In the rows, zero is written as 128.
Named turns come first, each shown by rows before and after it. Which turns, in which order, take the first row of each pair that follows to the second? Write the first one first, as in the answered first pair.
W:
[153 104 142 148  73 102 172 138 137 150 118 102 125  98 107  90 110 140
 100  89 119 187 143 118 111 184 157 153 129  97 176 130 148  82  81 119
 167 126 177 147 152 156 135] -> [149 113 160 151  87 107 166 136 136 139 108 119 124  97  85  83 115 162
  93  90 124 207 137 109 110 198 143 135 143 124 173 122 136  92 113 103
 145 139 175 148 158 143 101]
[135 144  95 142 144 142 100 155 120  93 124 143 125 132 106  95 123 146
 118  92 148 164 162 120 169 140 110 106 118 138 130 121 108 131 156 116
 125 112 161  99 127 127 135] -> [123 132  73 140 136 139  86 161 123  89 131 140 126 141 113  99 126 134
 110  90 144 151 156 129 167 135 108 112 110 127 127 123 104 136 140 124
 128 106 159 111 123 132 143]
[ 95  91  72  94 120 130  93 129 129 139 164 117 146 159 125 136 120 121
 122 141 112  97 123 122 123 109 116 133  87 107 116 125 112 152  80 152
 138  78 102 153 124 117 155] -> [143 110 109  97 115 135 140 111 139 160 160 104 150 133 144 136 115  98
 139 156 126 119 149 112 133 106 146 147 105  83 131 136 131 127  76 156
 165  83 106 121 120 138 189]
[137 134 118  73  96 160 133 108 161 164 184 128 164  61 184  94  91 136
 142 116 147  92 176 121  77 100 146 145 139 104 103 157 119 105 142 125
 153 114 117  97 118 152 197] -> [151 143 152  76 114 169 137 100 161 157 167 148 165  53 157  84  95 159
 139 118 158 124 170 104  75 113 139 126 160 131 104 151 107 103 176 107
 140 137 115  91 129 139 167]
J:
[ 97 112  95 141 121 112  84 138 101 109 121 117 126 157 116 133 127 129
  98  99 103 100 138 137 128 144 128 136  97 145 130 115  90 139 130 127
 121 156 144 128 112 130 121] -> [101 106  88 128 105 117  92 133 121 129 144 107 138 146 134 139 112 110
 111 120  99  92 162 142 127 133 127 151  99 119 126 121 104 138 102 137
 135 128 135 130 107 132 148]
[129  91 118 143 162 151 157  99 177 176 162 101 178  87 142 124  65 140
 117 161 111 148 182 151 121 143 154 206 152 108 140  96 143  89 134 152
 148 101 103 166  68 133 163] -> [139 148 162 140 182 119 100  82 175 143 113 141 151 100 143 131 143 170
  97 155 129 144 139 206 125 103 125 175 197 155 122 118 152 119 159  96
  83 135  93 126  50  73 132]
[ 70 149 158 150 129 142 171 131 139 159 117 100 127 117 122  82 112 148
 139 128 112 106 181  87 166 174 161 135 163 148 158 175 131 108 142  96
 175 156 143 101 148 116 127] -> [ 81 163 157 136 123 131 174 126 151 164 114  94 128 114 135  87 124 147
 150 136 109  95 189 104 164 156 157 138 172 141 147 195 141 116 123  82
 169 138 129  91 141 102 135]
[149 105 159 110 114 123 136 125  83 134 153 135 161 114 155 128 140 126
 126 128 110 125 146 145 130 151 150 146 100  85 161 130 124  97 145 119
 127 148 106 119 143 176 145] -> [154 126 169 101 114 111 123 116  88 130 143 141 161 111 161 132 162 137
 122 135 113 122 145 169 134 133 142 142 121  92 151 146 130 112 139 100
 106 150  96  99 139 148 147]
T:
[128 116 171 108 135 167 132 133 121 123 118 137 137 112  85  97 121 171
 114 117 124 152 136  88 106 167 123 125 159 179 121  91  91 122 178 125
 126 153 141 141 148 116  85] -> [162 113 140 116 134 158 190 131 153 146 134 159 152 109 135 110  81 144
 143 159 104 170 101  99 121 139 121 124 114 107 108 103 135 128 139 169
 120 104 101 161 162 147 107]
[124  75 111 177 120 144 101 151 154 156 118 110 153 167 154 158 147 149
 123 115 113 108  87 151 120 127 123 162 101 140 114 114 162 111 164 137
 139  72 176 176 142  75  90] -> [133  81 115 157 106 142 117 139 165 175 125  94 162 150 168 161 149 128
 132 126 113 103 119 158 124 108 134 181 121 118 118 130 169  97 138 132
 156  54 177 160 132  80 120]
[148 116 144 154 125 153 124 143 117 136 120 108 139 129 122 117 120 120
 106 110 135 134 134 114 148 150 166 129 115 132 164 108 134  96 130 154
 158 142 155 110 130 141 146] -> [146 115 138 161 129 152 127 147 115 133 118 124 142 135 121 118 117 122
 108 116 135 142 117 116 147 146 161 120  98 132 158 104 135 104 142 161
 155 136 149 121 137 150 133]
[164 154 151 147 169  97 156 120 141 110 119 181 109 132 147 133 148 147
 135 131 135 155  81 137 129 117 114 111 113 127 140 164 141 134 156 121
 100 147 112 116 132 129 101] -> [178 165 167 126 140  94 168 109 149 134 126 150 118 107 154 140 155 131
 143 133 137 144 130 141 128 105 130 138 144 110 142 187 148 120 116 112
 129 129 117  94 113 128 148]
A:
[135 155 146 102 108 144 132 112 149 163 136 112 130 101 156 130 142 111
 120 147 123 110 138 134 144 116 138 137 150  70 150 138 135 149  74 124
 144 116 122 115 100  97 155] -> [141 178 166 123 143 144 130 109 153 143 111 157 117 112 139 119 153 137
 116 151 129 140  88 133 146 123 123  95 153  98 144 126 138 164 126 117
 104 141 108 115 117  84 102]
[118 145 143 110 125 130 115 114 123 130 125 127 128 130 122 127 149 155
 124 144 122 124 127 127 117 105 114 123 151 144 120 144 135 124 149 106
 110 136 127 122 124 100 129] -> [101 124 119 110 123 132 102 128 117 129 132 126 132 136 112 127 141 159
 118 140 118 117 132 122 113 118 109 121 143 147 119 131 131 125 152 116
 117 128 129 138 125 103 124]
[126 138 119  96  91 110  84 112 129 136 128  90 134 122 135 144 170 115
 124 128 124  78 170 151 139  95 123 151 183 112 113 144 129 135  80 108
 137 112 128 116 116 110 177] -> [148 175 156 108 128 105  94 103 134 115  96 135 113 126 130 139 194 142
 124 135 138 115 119 161 148  97 109 115 186 141 109 145 137 147 128  93
  90 144 110 105 126  97 133]
Y:
[161 172 150 109 134 134  96 120 168 107 141 136 123 105 127 158 151 153
 162 137 134 118 133 134 134 106 122 127 169 143 120 147 120 132 102  82
 132 121 134  88 117 109 138] -> [182 164 158 153 153 136 152 122 162 107 133 154 119  98 140 150 111 141
 169 143 145 155 101 102 146 133 141 110 115 128 136 128 135 117 134 124
 138 131 127  99 144 151 122]
[114 128 113 119  99  96  93 123 129 126 106 122 111 144 156 127 157 113
 120 117 112 112 158 181 114 124 129 154 159 133 130 144 131 131  97 116
 116 150 130 112 105  98 139] -> [137 135 141 138 150 113 139 122 141 122  98 179 115 138 135 114 120 143
 135 132 123 171 106 151 121 146 111 118 134 145 121 125 138 135 154 132
  91 167 106 131 143 117  83]
[139 141 117 151 105  87 164 136 139 129  98  82 172 155 213 140 136 132
 133 148 133  86 137 131 187  51 177 153 138  77 165  99 140 107  84 142
 153 129  93  87 127 158 187] -> [132 171 155  99 137 105 119 120 170 132  95 128 179 146 156 131 166 194
 129 171 139 109 129 151 168  50 106 126 203 145 121 110 121 152 126  83
  86 132  63  87 117 101 125]
Now pairs of rows:
Each pair is two turns apart.
[125 117  97  96 123 133 147 129 148 156 159 120 159 113 127 130  84 114
 156 153 116 128 156 116 130 131 107 141 122 110 118 126 135 131 103 140
 145  82 113 154 132 133 140] -> [109 109 116 143 154 141 126 141 118 112 128 145 131 135  95 117  99 142
 134 118 136 144 110  92 128 164 120 113 101 157 136 102 116 123 165 137
 129 141 138 155 150 133  88]  J then J
[ 92 101 130 127 178 109  99 131 141 116 122 114 130 152 143 133 173 153
 121 113 147 156 114 145  52 110 112 135 101 119 148 178 176  97 169 124
 120 142 186 142 113 145 113] -> [ 98 115 123 108 173 104 105 121 155 133 131 115 142 145 158 138 175 149
 130 137 143 156 120 157  55  87  97 141 114 102 137 195 185 105 141 120
 113 119 161 142 112 140 131]  T then Y
[ 86 101 117 138  87 102 118 127 120 118 159 106 163 154 130 134 152 140
 133  91 133 104 156 120 121 117 100 144 141 138  94  97 108 141 109  88
 129 128 153 131 161 101 134] -> [104 115 128 164 114  94 132 121 122  99 138 145 149 163 146 134 158 152
 131  96 142 125 102 124 129 108  97 117 115 141  95  95 125 156 139  99
 100 145 140 132 177 105 109]  A then T
[123 144 140 149 120 121 100 123 116  97 121 147 130 148 171 160 126 105
 122 128 132  88  94 171 128 108 118 133  97  79 128 164 142 152 119 127
 110 138 121 126 146 128 145] -> [115 143 147 152 123 119  80 128 104  87 111 144 124 154 152 152 141 121
 112 112 137  86  95 160 125 121 115 129 105 102 129 159 130 150 137 114
 107 156 133 119 144 117 129]  T then T
[114 122 104 110 132 119 112 127 148 118 138 146 136 133 122 144 134 133
 130 147 112 118 118 148 138 120 107 129 136 137 114 133 122 152 105 123
 104 105 110 139 128 101 131] -> [104  97  95 118 133 135 128 136 141 124 149 133 140 130 117 143 108 125
 134 141 111 125 124 122 136 141 118 136 113 130 126 115 115 136 112 147
 132 100 122 150 135 131 131]  J then J
[ 62 113 132 121 116 100  97  87  99 138 107 138 121 161 125 124 163 107
 111 137 126  67 107 190 106 113 113 144 140 129 115 150 153 119  99 133
 145 134 130 130 117  91  91] -> [ 54  76 103 130 123 123 135 101 103 150 129 135 140 153 113 114 107 100
 125 142 115  80 106 151 105 142 119 147 100 115 117 122 144 113 107 172
 169 117 126 165 132 130  86]  Y then A
[149 147 104  99 122 136 141 105 159 152 147 129 150 125 152 127  96 120
 152 152 118 116 136 142 123  98 101 131 134 102 119 137 142 132  92 131
 130  90 101 137 121 120 153] -> [163 167 149 106 144 152 149  93 159 148 138 152 145 118 120 116 102 147
 150 151 135 151 138 126 119 119  96 119 156 136 119 131 130 137 132 114
 114 122 100 129 127 110 119]  W then W
[171 130 173 164 126 134 138 126 109 121  96 123  97 152 164 144 124 130
 158 111 156 131 121 106 155 113 194 127 104 134 171 119 141  87 123 138
 136 144 165  99 125 132 166] -> [151 125 175 157 131 140  99 131  98 112  88 129  90 165 134 142 140 154
 143  95 158 125 122 104 146 125 177 123 113 169 167 113 118  97 144 122
 126 163 174 106 118 115 141]  J then T
[177 181 172 134 143  92 135 110 147 109  94 146 117 125 179 139 176 120
 126 151 136 139  88 167 140  76 124 121 138 115 121 172 169 144 127  95
  84 149 110  95 113 104 152] -> [169 141 156 194 155 113 173 136 119 104  91 142 115 132 165 126 125 110
 129 124 141 165  70 109 146 133 166 111  68 111 155 130 164 112 166 148
 117 173 137 121 146 166 142]  Y then J
[145 158 131 174 158 151 168 131 170 146 104 138 119 113 129  97 114 133
 111 141 140 181 129  98 124 110 122  94 106 156 159 120  94 132 111 110
 135 119 163  97 136 179  84] -> [144 159 111 141 126 135 156 120 181 165 122 112 134 111 143 110 126 121
 115 150 128 148 164 123 122  85 117 122 137 135 145 148 100 141  56  97
 146  87 154  86 113 167 128]  J then Y
[120 108 138 110 118 116 131  91 140 153 166 136 132 134 122 124  99 149
 130 121  89 173 143 115 123 107  98 148 139 144 107 133 135 152 150 132
 181 127 137 158 139 160 128] -> [135 111 139 138 120 105 151  93 138 141 150 136 117 144 146 130 102 130
 130 118  96 178 120 119 129 100 122 137 112 130 118 133 151 140 151 149
 181 140 139 153 148 174 131]  J then Y
[104 139 117 117 119 121 113 137 130 119 117 120 105 133  92 124 138 125
 123 107 136 122 104 142 123 141 115 105 126 151 122 117 126 136 144 108
 121 123 126 140 130 116  94] -> [105 133  97 115 101 118 115 140 131 133 127 107 117 133 122 130 135 101
 124 121 124 103 112 151 130 124 123 122 116 118 126 128 134 130 110 118
 132  99 122 144 129 123 127]  W then T
[130 111  98  93 100 127  95 114 134 157 127 119 160 122 138 120 120 122
  97 145 137 114 154 172 126  71 113 125 135 131 115 132 159 185 119 113
 114  79 119 175 103  99 142] -> [141 100  92 118 116 141 141 112 135 166 130 128 167 113 138 112  75 116
 114 151 139 145 140 138 135  95 126 118  96 114 124 110 163 169 138 150
 130  77 115 195 124 137 135]  Y then A
[134 144 114 120 118 114  97 134 129 131 136 130  91 143 118 143 116 135
 125 152 110 130 149 115 119 107 129 100 132 190  87 131 137 136 153 120
 122 155 136 113 127 121 137] -> [133 130 111 137 125 124 112 142 128 135 135 135 100 140 116 140  94 134
 135 155 107 144 139  98 120 123 135  98 112 177  96 118 139 132 166 141
 126 153 134 126 140 142 135]  A then Y
[105 129 123 119 136 138 109 136 146 114 121 143 115 128 105 120 133 149
 112 118 130 134 112 128 113 133  95 113 133 160 111 119 122 143 144 137
 104 142 107 138 119 111 112] -> [127 129 103 118 112 117 139 131 152 131 128 123 116 119 152 135 130 110
 122 132 121 116 122 145 126 107 121 130 121 109 114 139 155 132  92 155
 122 119 106 125 111 121 163]  Y then J
[111 111 104 140  90 122  71 136 116 110 104 104 144 154 172 122 147 110
 115  90 130  69 131 139 132 119 118 140 105 117 146 120 121 128 100 127
 146 119 152 126 102 110 148] -> [156 136 122 111 117 136 134 110 171 145 116 150 172 121 186 118 113 118
 149 147 129 120 108 136 139  99  87 127 118  93 111 129 156 148 101 141
 124  83  95 140 119 118 134]  Y then T
[153 132 141 153 151 119 163 139 129 120 114 153 129 107 128 122 117 141
 148 136 149 140 110 124 125 142 145 109 128 133 124 113 148 121 135 156
 118 126 126 117 140 158 123] -> [145 145 149 147 143 102 124 135 124 113 103 144 116 118 132 123 151 143
 132 127 155 119 117 145 125 124 138 110 143 148 122 123 147 130 129 129
 113 131 128 106 126 127 130]  Y then A
[109 108 138 158 105 143 155 136  92 123 147 116 136 125 151 157 142 102
 153 123 145 138 163  75 145 123 162 126  99 149 128 106 144  93 145 147
 150 145 122 112 161 148 111] -> [ 91 126 153 140 108 140 106 132  92 107 130 130 126 135 138 161 183 131
 138 120 149 131 156 103 137 109 131 112 130 186 113 120 133 112 155 110
 113 156 120 101 152 106  85]  J then T
[125 134 125 135 134 138 116 129 130 108 126 119 106 122 114 129 153 150
 104 107 147 130 121 104 125 134 129 124 146 157 133 133 125 116 153 125
 122 144 132 118 123 118 114] -> [134 126 104 127 114 139 146 122 138 133 141  97 117 110 138 138 132 116
 118 118 132 117 140 110 138 121 143 140 137 117 132 141 145 103 114 147
 146 119 118 119 118 139 152]  Y then J
[119 122 147 117 150 101  98 120 150 150 125 181 140 126 171 126 207 126
 126 147 117 132 107 156 120 123 115 104 149 119 120 137 117 135 101  86
 108 102  95 129  98 111 127] -> [110 115 148 119 149 103  84 124 139 140 122 170 138 132 162 125 210 126
 115 138 120 125 116 155 110 132 117 106 154 136 125 130 107 129 112  81
 109 116 103 125  94 111 126]  W then T
[129 136 139 137 133 109 115 113 118 102  81 146 100 134 138 116 172 113
 113 100 120  82 131 143 123 128 160 130 123 130 150 128 118 118 148 101
 115 157 154 104 133 130 147] -> [120 139 114 121 127 103 108 115 131 102  90 157 107 139 153 124 175 113
 112 116 109  69 113 169 122 104 137 126 121 120 129 133 129 134 127  97
  98 136 131 114 133 124 147]  T then Y
[104 116 115 123 151 118 114 136 127 115 128 142 127 141 111 112 123 154
 119 134 128 119 108 126 123 124 103 102 112 128 112 123 112 152 140 134
 112 115 116 169 142 124  77] -> [130 107 122 147 131 107 154 128 118 126 133 106 126 127 147 124 111 110
 130 127 131 113 138 116 137 124 154 122  93  86 141 124 132 120 109 156
 159 116 139 145 139 159 135]  Y then W
[156 151 125  69 120 117 154 115 147 164 108 156 124 108 142  93 116 128
 114 135 108 111 117 171  92 114 161 136 116 133 123 120 168 116  89 131
 118 115  66 119 105 137 140] -> [151 136 108  93 116 113 155 122 131 155 102 151 113 111 149  93 110 115
 106 119 107 104 101 165  96 124 178 136  84 126 128 111 173 105  91 149
 124 119  78 128 107 151 135]  A then Y
[ 90 121 126 186 126 125 140 176 110 147 124  97 122 159  95 150 113 142
 143 103 122 149  74 120  88 151 156 108  99 166 140  91  72 109 194  92
 147 192 143 126 121 139 124] -> [ 90 111  74 133  83 115 138 166 143 180 160  68 151 146 139 175 109 102
 162 138  94 112 107 163  92  97 132 141 114 102 114 133  98 122  96  98
 161 116 110 133 102 135 186]  W then J
[143 152 132 140 128 102 126 128 144 119 120 161 130 129 161 155 151 124
 149 156 124 145 108 176 145  87 111 118 138  99 112 154 144 148 121 101
  97 131 109 118 147 110 140] -> [ 99 101  90 150 128 134 118 165 127 114 143 163 136 152 130 142 107 134
 146 146 105 147  94 139 136 134 106 121  90 105 119 110 123 138 146 133
 117 126 117 163 158 141 111]  A then J
[150 117 157 137 135 163 183 132 147 171 150 125 138  92 107 114  88 127
 148 140 143 172 160  73 125 164 128 130 128 133 152 108 141 105 156 138
 167 139 146 133 145 169 130] -> [112  93 107 137  95 144 129 150 114 155 150  76 131 120 116 124 108 106
 127 104 133 109 180  99 117 154 149 157 117 121 164 112 125  99 111 134
 192 130 172 135 124 162 163]  W then Y
[136 123 138 106 111 116 104 119 117 133 134 126 124 127 123 146 155 132
 119 124 122 116 151 145 117 111 123 135 142 110 123 138 136 133 105 110
 128 128 123 119 124 105 155] -> [155 122 146 151 135 119 145 122 111 118 119 146 114 126 130 139 134 127
 125 124 133 149 111 122 130 126 143 114  98 108 137 116 151 122 138 137
 119 149 126 125 150 132 131]  A then Y
[144 148 189 150 143 112 132 130 118 118  89 116 128 101 115 147 126  97
 116 128 137 131 142 137 164 158 183 151 118 108 164 134 137  78 155 111
 126 155 178 107 135 147 158] -> [148 160 204 139 163 125 136 129 124 115  85 142 130  99  95 138 119 117
 118 138 138 154 127 127 153 162 163 140 126 125 154 128 133  95 179 107
 106 164 168 116 144 136 128]  Y then Y
[ 90 135 132 103 110 186 124 125 121 152 129 115 152 114 104 106 114 123
 128 107 127 144 184 112 101 174 116 125 141 140 142 128 117 100 131 134
 146 131 126  93 134 145 144] -> [ 69 123 107  96 113 185 101 132 121 142 125 121 148 129  97 108 115 136
 119  99 115 130 169 121 102 175  98 118 134 150 136 122 113 112 126 134
 137 121 123 109 134 137 126]  W then W
[143 124 122 128 120 145 123 145 121 108 109 141 113 150 144 138 121 161
 102 122 116 146 121 131 101 128 127 125 121 136 128 116 132 157 132 123
 128 127 142 139 108 127 113] -> [162 134 127 124 121 139 145 134 129 118 110 144 121 141 157 140 119 149
 113 136 117 153 127 132 107 116 123 128 127 117 123 122 144 158 119 130
 124 115 133 137 107 130 125]  T then A
[119 126 140 124 121 133 124 128 124 133 140 102 136 121 108 120 123 131
 135 118 141 132 154 100 122 151 138 136 138 140 152 117 120 110 135 122
 160 139 157 122 130 130 132] -> [133 133 136 146 145 127 139 133 128 117 126 137 127 135 119 120 117 138
 136 132 140 153  98 106 129 145 130 113 104 135 146 111 133 122 159 138
 136 142 134 130 147 139 103]  A then T
[180 160 182 127 172 125 149 132 189 148  95 180 129  77  99 136 107 165
 133 154 146 183  89 104 123 143 125 108 148 133 136 141 139 148 162 136
  98 138 148 105 127 107  99] -> [175 162 201 117 163 128 132 132 181 151  96 163 131  69  89 134 119 164
 128 140 153 174 118 108 119 147 133 118 178 143 141 143 133 139 158 124
 109 142 158  92 113  99 115]  T then T
[108 129 169 165 135 125 144 134  92 137 131 109 132 133 122 140 126 103
 131 122 148  97 123  96 120 153 151 115 136 147 151 104 120 117 126 113
 140 155 119 123 130 154 138] -> [ 90 124 158 153 133 126 115 132  93 130 130 105 136 136 114 144 140 114
 121 120 143  88 128 103 117 150 137 118 147 155 143 109 113 125 123  98
 137 150 118 132 121 140 135]  W then Y
[172 145 121 171 111  82 147  89 117 114  94 125 106 120 154 130 164  92
 130 117 156 106 139 129 132 135 171 149 133 125 152 153 136 130  87 120
 128 142 130 101 122 146 177] -> [158 155 133 148 124  88 110  86 122 108  85 143 106 121 117 122 185 127
 118 115 162 111 141 135 122 143 135 134 169 171 137 155 119 143 113  76
  90 152 126 101 116 112 138]  J then Y
[ 96 148 117  95 120 124 109 104 155 134 150 139 151 118 117 136 153 121
 137 144 113 126 142 133 108 104 121 133 155 125 120 144 120 129 118 118
 123 102 106 110 120 123 121] -> [111 126 112 117 133 138 155 113 150 137 151 150 156 121 121 130 116 115
 146 149 116 151 125 105 115 126 136 121 110 110 135 122 126 119 141 152
 137 100 108 128 146 159 110]  Y then A
[115 141 129 136 112 122 109 125 141 126 128 111 123 115 128 122 167 142
 123 110 127 101 156 132 121 127 141 149 169 123 113 152 119 137 120 171
 154 147 106 100 115 116 152] -> [128 129 128 168 121 124 139 126 139 120 131 112 119 119 139 121 145 126
 128 110 127 116 141 113 129 138 162 144 135 106 129 142 128 123 131 195
 160 153 109 105 134 146 148]  Y then Y
[152 139 136  91 123 106 105 122 119  89 125 133 106  88 156 110 154 174
 140  77 135 122 153 140 119 119 127 124 150 124 122 167 138 106 114 125
 156 140  88 116 114 112 122] -> [143 125 100 104 130 102 103 137 115  78 121 148 107 108 169 110 142 170
 141  83 120 117 114 148 117 116 120 110 110 116 113 154 144 116 117 150
 144 130  78 139 123 121 106]  T then W
[150 142 141 123 132 125 145 112 144 135 128 122 128 116 144 128 150 127
 144 135 133 136 129 133 134 100 131 123 148 114 121 148 133 141 134 115
 126 124  99 111 132 121 142] -> [107 107 115 121 132 141 108 134 121 125 132 121 126 141 107 118 140 143
 122 117 129 128 126 113 119 129 113 117 133 147 124 126 103 145 161 114
 126 129 112 136 133 122 108]  T then A
[139 103  99 140 116 175 101  78 137 114 147 148 167 128 143 118 122 145
 104 127 131  98 172 151  84 106  94  76 193 185  77 139 132 118 115 100
 133 135 116 146  92 117  73] -> [135  77  87 144 108 188 119  86 137 124 162 133 180 125 144 111  91 134
 115 127 127  96 183 125  88 122 105  92 177 171  81 131 132 108 109 122
 158 120 119 156  95 143  83]  J then J
